How far apart are the two rows of each pair, measured in a hidden way? 0 means very close, and 30 very far. Two or three weighted sums of its numbers give each row a place; it is the straight-line distance between the places.
vec![0.45, 0.13, -0.55, -0.59, -0.63, 0.09, 0.62, 0.76, -0.36, -0.43]
vec![-1.09, -1.64, -1.63, -1.20, -0.88, 0.63, -1.06, -0.35, 1.26, -1.41] 7
vec![-2.17, -0.47, -0.99, -0.96, -0.48, -0.17, -0.18, -1.46, -0.96, -1.22]
vec![0.13, -0.05, 0.50, -0.42, 0.00, 0.67, 0.01, 0.97, -1.24, -0.04] 17
vec![-1.87, -0.29, -0.84, -1.04, -1.45, -1.24, -0.12, 0.44, -0.76, -1.14]
vec![0.93, 1.49, 0.08, 1.51, 0.97, 0.57, 0.95, 0.88, 0.59, 1.20] 9
vec![-1.28, 0.26, -0.36, -0.60, -0.21, -1.35, 0.16, 0.19, -0.84, -0.88]
vec![-0.71, 1.42, 0.94, 1.04, 0.35, 0.72, 0.64, 0.23, 0.45, 0.81] 12
vec![-1.60, -1.56, -1.68, -1.29, -1.09, 0.44, -0.09, -0.87, -0.27, -1.36]
vec![0.05, -0.23, 0.84, -0.36, -0.08, -0.19, 0.15, 0.84, -0.87, -0.66] 13
vec![-0.49, -0.64, -0.82, -0.40, -0.23, -1.05, -0.17, 0.09, -0.87, -0.41]
vec![-0.39, -0.73, -0.38, -1.15, -1.43, -1.75, -0.55, -2.13, -0.68, -1.90] 6
vec![0.65, 1.06, 1.75, 1.06, 1.89, -0.86, 0.85, 0.36, 0.38, 1.01]
vec![0.75, 0.27, 1.05, 0.35, 0.75, 0.77, 0.91, 1.17, -0.82, 0.33] 19
vec![1.01, 1.74, 1.44, 0.58, 1.33, 0.39, 1.47, 1.95, 0.15, 1.34]
vec![0.64, 1.79, 0.66, -0.20, 0.82, -0.81, 0.20, 0.38, -0.57, 0.90] 13
vec![-0.25, -0.61, -0.25, 1.49, 0.98, 0.46, -0.98, -0.28, 1.05, -0.48]
vec![-1.32, -1.20, -1.01, 0.19, -0.55, -1.83, -2.23, -1.40, -1.43, -0.67] 18
vec![-2.68, -2.44, -2.50, -2.09, -1.71, -0.51, -1.57, -2.15, -0.50, -2.14]
vec![-0.01, 1.40, 0.32, -0.98, -0.70, -0.38, 0.10, 1.40, -0.92, 0.63] 12
vec![-0.92, -0.55, -1.20, 1.47, 0.57, -0.32, -1.86, -1.69, -0.88, -0.98]
vec![0.29, 0.54, -0.95, -1.17, -0.29, 1.25, 0.39, 0.71, -0.50, -0.26] 18
vec![-1.04, -0.05, -0.76, 1.31, -0.22, -0.18, 0.03, -0.33, 0.06, 0.02]
vec![0.41, 0.04, 0.56, -0.09, 0.41, 0.09, -0.08, 1.21, -0.97, 0.10] 14
vec![0.68, -0.50, 1.10, -0.37, -0.22, -1.01, -0.67, 0.40, -0.67, -0.47]
vec![-1.65, -0.25, -0.28, -0.16, -0.10, -1.32, 0.34, 0.15, -0.44, -0.82] 12
vec![-0.68, 0.15, 0.01, 0.66, 0.71, 1.35, -0.39, 0.51, 2.61, -0.40]
vec![2.50, 1.32, 2.26, 0.93, 1.33, 1.95, 1.66, 1.83, 2.68, 1.20] 9
vec![0.69, 0.17, 0.51, 0.43, 1.82, 1.47, 0.42, 0.80, 0.23, 1.69]
vec![-0.37, -0.41, -0.21, 0.35, 0.35, 0.85, -0.58, -0.04, 2.30, -1.05] 25
vec![-0.20, -0.54, -0.27, -0.56, -0.80, -1.15, -0.53, 0.01, -1.27, -0.85]
vec![0.03, 0.53, 0.13, 1.05, -0.03, 0.94, 0.29, -0.50, 0.39, 0.57] 9
vec![1.17, 2.14, 1.14, 2.12, 1.08, 1.46, 1.69, 1.58, 1.49, 2.01]
vec![0.26, -0.18, -0.92, -0.85, -0.77, -0.21, 0.61, 0.99, -0.65, -0.01] 18
vec![1.59, 1.45, 2.16, 0.79, 0.30, 0.30, 1.26, 0.01, 1.44, 0.69]
vec![-1.51, -2.26, -1.95, -0.03, -0.92, -0.48, -1.34, -0.29, -0.66, 0.07] 18
vec![1.04, 0.41, 1.60, 1.17, 1.72, 0.05, -0.08, 0.56, -0.14, 1.69]
vec![-0.75, 0.52, -0.05, 0.24, -0.08, -0.96, 0.12, -0.20, -1.47, -0.10] 10
vec![-0.11, 0.34, -0.03, 1.36, 0.71, 0.64, -0.59, -0.03, 1.49, 0.17]
vec![-2.38, -1.22, -1.61, -1.38, -0.79, -1.61, -0.68, -0.70, -1.32, -1.48] 20
vec![0.07, -1.00, -0.15, 0.50, -0.64, -0.53, -1.26, -1.66, -0.08, -0.23]
vec![-0.24, -1.11, 0.31, 1.13, 0.58, -0.46, -1.69, -0.29, -0.54, 1.35] 5
vec![1.10, -0.90, 0.64, -0.57, -0.17, -1.48, -0.82, -1.28, -0.38, -0.80]
vec![-0.35, -0.46, -1.34, -1.28, -0.63, -0.83, -0.54, -0.28, -0.76, -1.74] 7
vec![0.65, 0.01, 0.86, 0.84, 0.64, -0.89, -0.12, -0.13, -0.39, 0.19]
vec![-0.50, -1.01, -0.63, -1.35, -1.60, -0.35, -1.58, -0.22, -1.74, -0.64] 25
vec![1.13, 1.08, -0.05, -0.37, 0.27, 0.77, 1.16, 1.73, -0.11, -0.21]
vec![-0.79, -0.46, -0.47, 1.28, 0.42, 1.03, -1.96, -1.36, 0.06, -0.76] 9
vec![0.54, 0.20, -0.70, -1.41, -0.51, 1.10, 0.59, 1.06, -1.20, 0.38]
vec![1.54, 1.18, 1.17, 0.11, 1.16, 1.39, 0.59, 0.62, 0.60, 0.74] 18
vec![0.57, 0.82, -1.13, -0.44, -0.04, 1.41, 1.52, 0.99, -0.34, 0.87]
vec![1.12, 2.02, 2.01, 1.21, 1.17, 1.82, 2.13, 0.55, 1.92, 1.39] 25
vec![-0.13, 1.10, -0.34, 2.18, 1.81, 0.60, 0.15, 0.43, 0.21, 0.99]
vec![0.88, 0.99, -0.10, 2.29, 1.34, 0.45, -0.18, 0.29, 0.60, 1.16] 7
vec![-0.13, 0.53, -1.10, -0.11, -0.60, -0.32, 0.69, 1.01, 0.41, -0.55]
vec![-1.28, 0.38, -0.84, -0.29, -0.12, -1.25, -0.15, 0.41, -1.01, -0.64] 12
vec![-0.70, -0.53, -0.34, -0.60, -0.09, -1.30, 0.11, 0.62, -1.13, -0.04]
vec![-1.28, 0.53, -0.33, 0.02, 0.25, -1.02, 0.37, 0.68, -0.58, -0.31] 9
vec![0.34, 0.09, 1.11, -0.24, 0.44, 1.04, -0.29, -0.15, -0.33, 0.44]
vec![-1.34, -1.73, -1.24, -0.63, -1.22, -0.68, -0.86, -0.98, 0.94, -1.86] 17
vec![-1.06, 0.10, -0.75, -0.93, -0.22, -0.95, -0.36, -0.16, -0.13, -0.64]
vec![-0.78, 0.30, -0.23, -0.56, -0.30, -1.16, 0.25, 0.33, -0.43, -0.13] 4
vec![-0.63, -0.07, 0.32, -0.66, 0.20, -1.53, -1.11, -0.49, -0.35, -0.28]
vec![0.51, 1.11, 2.28, 1.19, 2.29, 0.95, 0.69, 1.17, 0.33, 1.99] 6
vec![-0.89, 0.65, -0.64, -0.07, -0.47, -0.28, 0.07, -0.21, -0.33, 0.05]
vec![-0.72, -0.57, -0.70, -0.98, 0.16, 1.36, -0.23, 0.25, 1.61, -0.48] 11
vec![0.81, -0.88, 0.09, -0.93, -0.84, -1.35, -0.63, -1.41, -0.31, -1.46]
vec![0.60, 0.53, 0.64, -0.82, -0.21, -0.24, 0.75, 1.03, -0.43, 0.63] 9
vec![1.02, -0.13, 0.76, 0.93, -0.03, -0.64, -0.17, -0.58, 0.15, -0.31]
vec![-0.12, -0.98, -1.23, -0.91, -0.82, 1.35, -0.69, 0.20, -0.92, -0.19] 26
vec![0.49, 0.15, -0.77, -0.36, 0.27, 1.27, 0.77, 0.69, 1.06, 0.60]
vec![-0.57, -0.73, 0.00, -0.57, -0.48, -0.85, -1.44, -0.91, -1.20, -0.80] 4
vec![-1.33, 0.12, -0.34, -0.82, -0.01, 0.11, 0.64, -0.78, 0.41, -0.32]
vec![-0.05, -1.92, 0.18, -1.26, -1.10, -1.27, -0.68, -2.13, -0.72, -1.37] 12
vec![-1.07, -1.26, -0.38, -0.86, -0.17, -0.64, -1.11, -1.04, -1.13, -0.92]
vec![-0.30, -0.57, 0.52, -0.31, -0.67, -1.62, -0.47, -0.15, -0.47, -0.13] 11
vec![0.60, -0.05, 0.94, -0.16, -0.22, -0.99, -0.53, -0.47, -0.10, -0.33]
vec![-0.21, -0.92, -1.91, -1.43, -0.86, 1.07, -0.12, -0.15, -1.03, -0.24] 25
vec![0.50, -0.02, -0.93, -0.58, -0.91, -0.05, 0.26, 1.11, -0.43, -0.03]
vec![1.67, 1.05, 1.32, 0.97, 1.51, 1.72, 0.93, 1.71, 2.93, 1.46] 20
vec![1.35, 2.17, 1.47, 0.66, 1.31, 0.36, 0.93, 0.78, 0.44, 1.96]
vec![-0.61, -1.52, -2.22, 0.59, -0.16, -0.19, -1.16, -0.38, -0.63, 0.21] 17
vec![-0.09, -1.44, -0.09, -0.58, -0.88, 0.38, -0.98, -1.36, -0.22, -0.60]
vec![-0.22, -0.31, 0.90, 0.42, -0.15, -1.72, -0.62, -1.18, -1.06, -0.08] 12
vec![0.32, -0.55, -0.37, -0.38, 0.05, 1.56, 0.24, 0.04, 1.23, -0.13]
vec![0.10, -0.51, 0.16, -0.59, -0.07, 0.43, -0.21, 0.13, 0.11, 0.18] 5
vec![0.02, 0.98, -0.15, -1.02, -0.78, -1.15, 0.33, -0.11, -0.34, 0.37]
vec![-1.58, 0.36, -0.67, -0.93, -0.63, -2.14, -0.06, -0.15, -1.09, -0.33] 9
vec![0.77, 0.59, -0.72, -0.73, 0.44, 1.58, 0.77, 0.73, 0.05, 0.02]
vec![-0.34, 0.38, 0.04, 0.00, -0.74, -0.74, -0.08, 1.12, -0.95, -0.02] 17
vec![1.04, 0.94, 1.54, 1.58, 1.45, 2.27, 1.17, 0.62, 2.52, 1.20]
vec![1.10, 0.21, -0.40, 0.54, 0.13, 1.45, 0.46, 1.77, 1.01, 1.34] 21
vec![-0.33, -0.37, -0.53, -0.79, -0.45, 0.39, 0.87, -0.77, 0.51, -0.37]
vec![2.49, 1.67, 2.62, 1.84, 2.02, 0.78, 1.50, 1.70, 1.76, 1.51] 24
vec![0.01, -1.52, -0.02, 0.62, 0.02, -0.93, -0.99, -2.20, -0.49, 0.05]
vec![-1.13, -0.96, -0.18, -0.68, 0.12, 0.21, 0.11, -0.87, 1.02, -0.72] 11
vec![-0.29, 0.66, 0.81, 0.30, 1.05, -0.63, 0.23, 0.51, -0.55, 0.17]
vec![-2.38, -0.75, -1.08, -1.11, -1.26, -1.26, -1.08, -0.29, -1.17, -0.65] 18
vec![-0.50, -0.46, -1.18, -0.80, -0.41, -0.76, 0.48, -0.42, -0.30, -1.05]
vec![0.56, 0.43, -0.52, -0.62, 0.88, 1.84, 0.94, 1.06, 0.79, 0.84] 10
vec![-0.99, -0.96, -0.42, -0.62, 0.02, 0.48, -0.21, -0.23, 1.83, -1.32]
vec![0.72, 0.02, 0.51, 0.53, -0.10, 1.15, 0.46, 0.19, -0.61, 0.83] 23
vec![-0.83, -2.05, -0.73, -1.06, -1.34, -0.01, -0.60, -1.25, -0.19, -1.09]
vec![0.20, 1.46, 0.98, 0.39, 0.80, 0.95, 0.99, 0.89, 1.29, 0.61] 12
vec![0.02, -0.84, 0.02, -0.94, -0.56, 0.27, -0.15, -1.08, 0.96, -0.95]
vec![1.17, 1.85, 0.71, 1.90, 1.17, 1.43, 1.13, -0.39, 1.16, 0.64] 13
vec![0.86, 1.27, 0.76, 2.20, 0.99, 0.76, -0.75, -0.39, 0.82, 1.51]
vec![1.23, 0.11, 1.49, 1.46, 0.94, 0.88, 0.36, 0.00, 1.46, 1.55] 11
vec![0.56, -0.42, -1.18, 0.85, -0.37, 0.27, -0.71, 0.74, 0.02, 0.55]
vec![0.21, -0.20, -0.03, -1.36, -0.76, -0.67, -1.32, -0.75, -1.04, -0.85] 23
vec![0.56, 0.34, -1.00, -0.54, -0.41, 0.12, 0.41, 0.90, -0.87, -0.44]
vec![-0.93, -1.17, 0.36, -0.43, -0.37, 0.61, -0.84, -0.69, -0.43, -0.69] 14
vec![0.19, -0.28, 0.06, -1.02, -0.26, -1.34, -0.27, -1.42, -0.49, -0.79]
vec![0.74, 1.16, 0.01, 0.03, 0.77, 0.60, 1.32, 0.92, 0.38, 0.29] 11
vec![-0.04, -0.42, -1.37, -0.52, -0.85, -0.23, 0.47, 0.53, -0.06, -0.61]
vec![0.50, -1.07, -0.12, -0.72, -1.24, -0.42, -0.54, -1.67, -0.67, -0.97] 7
vec![0.51, -0.32, 0.60, -0.01, 0.25, -0.88, -0.72, -0.93, -0.30, -0.35]
vec![-0.56, -0.56, -0.80, 1.12, 0.59, -0.20, -0.46, -1.13, -0.64, -0.30] 6
vec![1.45, 1.78, 1.25, 3.00, 2.70, 1.70, 0.98, 0.71, 0.70, 1.53]
vec![-0.28, 0.16, 0.52, -0.31, -0.25, 0.44, 0.48, 0.51, 0.30, -0.05] 15
vec![0.59, 1.28, 0.73, 0.35, 0.62, -0.06, 1.23, 2.01, 0.50, 0.99]
vec![-0.74, 0.36, 0.38, -0.17, -0.17, -0.11, -0.15, 0.31, 0.23, 0.24] 10
vec![0.34, -0.88, -1.06, 1.41, 0.36, 0.54, -0.35, -0.23, 0.22, -0.11]
vec![-1.25, 0.35, -0.02, -0.85, -0.12, 0.01, 0.16, 0.56, -0.58, -0.17] 25
vec![1.02, 0.15, 1.30, -0.22, 0.04, -0.45, 0.51, -0.66, 0.05, -0.52]
vec![0.86, 1.33, 0.62, -0.47, 0.55, -1.17, 0.05, -0.50, -0.01, 0.61] 15
vec![-0.53, -1.03, 0.18, -0.35, -1.03, -1.54, -0.21, -2.19, -0.60, -1.40]
vec![-1.25, -1.90, -1.46, 0.15, -1.29, -1.20, -1.77, -2.14, -1.28, -0.61] 16
vec![0.00, 0.89, -0.48, 1.44, 0.54, 0.36, 0.10, 0.08, 0.70, 0.37]
vec![0.42, 0.85, 0.20, 1.60, 0.66, 0.52, 0.35, 0.34, 0.57, 0.70] 2
vec![-0.05, -1.19, 0.31, 0.38, -0.39, -1.52, -1.28, -1.45, -0.02, -0.14]
vec![-1.20, -0.78, -1.19, -0.44, -0.38, -1.06, -1.04, -0.31, -1.24, -0.43] 9
vec![-0.07, 0.44, -0.63, -0.83, -0.63, -2.01, -1.76, -1.01, -1.38, -0.81]
vec![0.43, -0.26, 1.34, -0.01, 0.15, -0.29, 0.71, 1.02, -0.81, 0.03] 18
vec![1.82, 2.14, 1.76, 2.88, 3.28, 2.68, 1.10, 1.72, 2.80, 1.64]
vec![1.34, 0.60, 0.17, 0.32, -0.28, 0.43, 0.78, 1.54, -0.49, 0.62] 26
vec![0.39, -1.27, -0.06, -1.08, -1.39, -2.32, -0.32, -2.40, -0.81, -1.86]
vec![2.82, 1.71, 1.99, 1.25, 1.87, 0.72, 1.44, 1.39, 0.81, 1.18] 11
vec![-0.45, 1.41, -0.05, -0.09, 0.62, 0.40, 1.03, 0.18, 0.94, 0.79]
vec![0.51, 1.09, 1.28, 0.83, 0.91, 0.81, 0.45, 1.32, -0.33, 1.43] 14
vec![-0.68, -1.52, -1.84, 0.86, -1.00, 0.15, -1.00, -0.59, -0.90, 0.51]
vec![-2.93, -2.74, -1.63, -2.08, -2.27, -2.24, -2.91, -2.46, -2.54, -2.22] 24
vec![-0.01, 0.21, -0.17, -0.69, 0.65, 0.67, 1.38, 0.07, 0.33, 0.20]
vec![-0.13, -0.28, -0.05, 1.40, 0.89, 0.47, -0.90, -1.16, 0.38, 0.67] 14
vec![0.82, 0.02, 1.22, 0.60, -0.10, -0.70, -0.91, -1.27, 0.01, -0.53]
vec![0.96, -0.13, 1.05, 0.29, 0.48, 0.57, 0.03, 0.16, 1.55, 1.09] 7
vec![0.30, 1.53, 0.75, 0.30, 0.04, 0.17, 1.32, 0.34, 0.55, 0.63]
vec![-2.73, -2.00, -1.96, -1.59, -1.10, -0.12, -1.05, -1.21, 0.63, -2.05] 8
vec![0.26, 0.04, -0.85, -0.82, -0.45, 0.49, 0.96, 0.59, -1.25, -0.24]
vec![0.12, -0.69, 0.09, -1.51, -0.57, -1.68, -0.88, -1.16, -1.30, -1.05] 15
vec![0.13, 0.10, -0.55, 1.90, 1.65, 0.43, 0.07, -0.67, -0.50, 1.29]
vec![0.54, -0.77, 0.58, -1.00, -0.91, -0.89, 0.14, -1.23, -0.09, -0.81] 6
vec![1.62, 0.35, 1.97, 0.44, 0.66, -0.60, 1.31, -0.61, 0.85, 0.17]
vec![-0.64, -0.33, -0.68, -1.05, -0.22, 0.65, 1.04, -0.73, -0.15, -0.73] 18
vec![1.25, 0.08, 1.55, 1.21, 0.74, 0.94, 0.14, 0.41, 2.20, 0.97]
vec![-0.99, -0.27, -0.47, -0.90, -0.77, -0.83, -1.40, -0.64, -1.17, -1.23] 17
vec![1.23, 1.37, 1.09, -0.46, 0.38, 0.32, 1.13, 1.15, -0.06, 1.44]
vec![0.25, 1.41, 0.87, 0.59, 0.38, 0.80, 1.65, 0.44, 0.87, 0.83] 14
vec![-0.66, -0.01, -0.59, 0.70, -0.94, -0.15, 0.08, -0.54, -0.29, 0.06]
vec![1.40, 0.83, -0.22, -0.53, 0.57, 1.81, 1.15, 2.16, -0.70, 0.45] 19
vec![-0.64, -1.30, -0.73, -0.85, -1.06, -0.04, -0.69, -0.91, -1.20, -0.70]
vec![0.46, 0.73, 1.25, -0.05, 1.51, 0.15, 0.89, 1.52, 0.02, 0.97] 20
vec![-0.72, -1.29, -0.63, -0.11, -0.42, -1.70, -1.19, -1.78, -0.83, -0.92]
vec![-0.08, -0.21, 0.36, -0.91, -0.54, -0.39, 0.08, 0.04, -1.07, -0.20] 8
vec![-1.77, -0.35, -0.62, -0.73, -1.32, -0.12, 0.16, -1.40, 0.33, -1.08]
vec![0.53, 1.69, 0.44, 2.23, 1.86, 1.57, -0.34, -0.21, 0.35, 0.68] 15
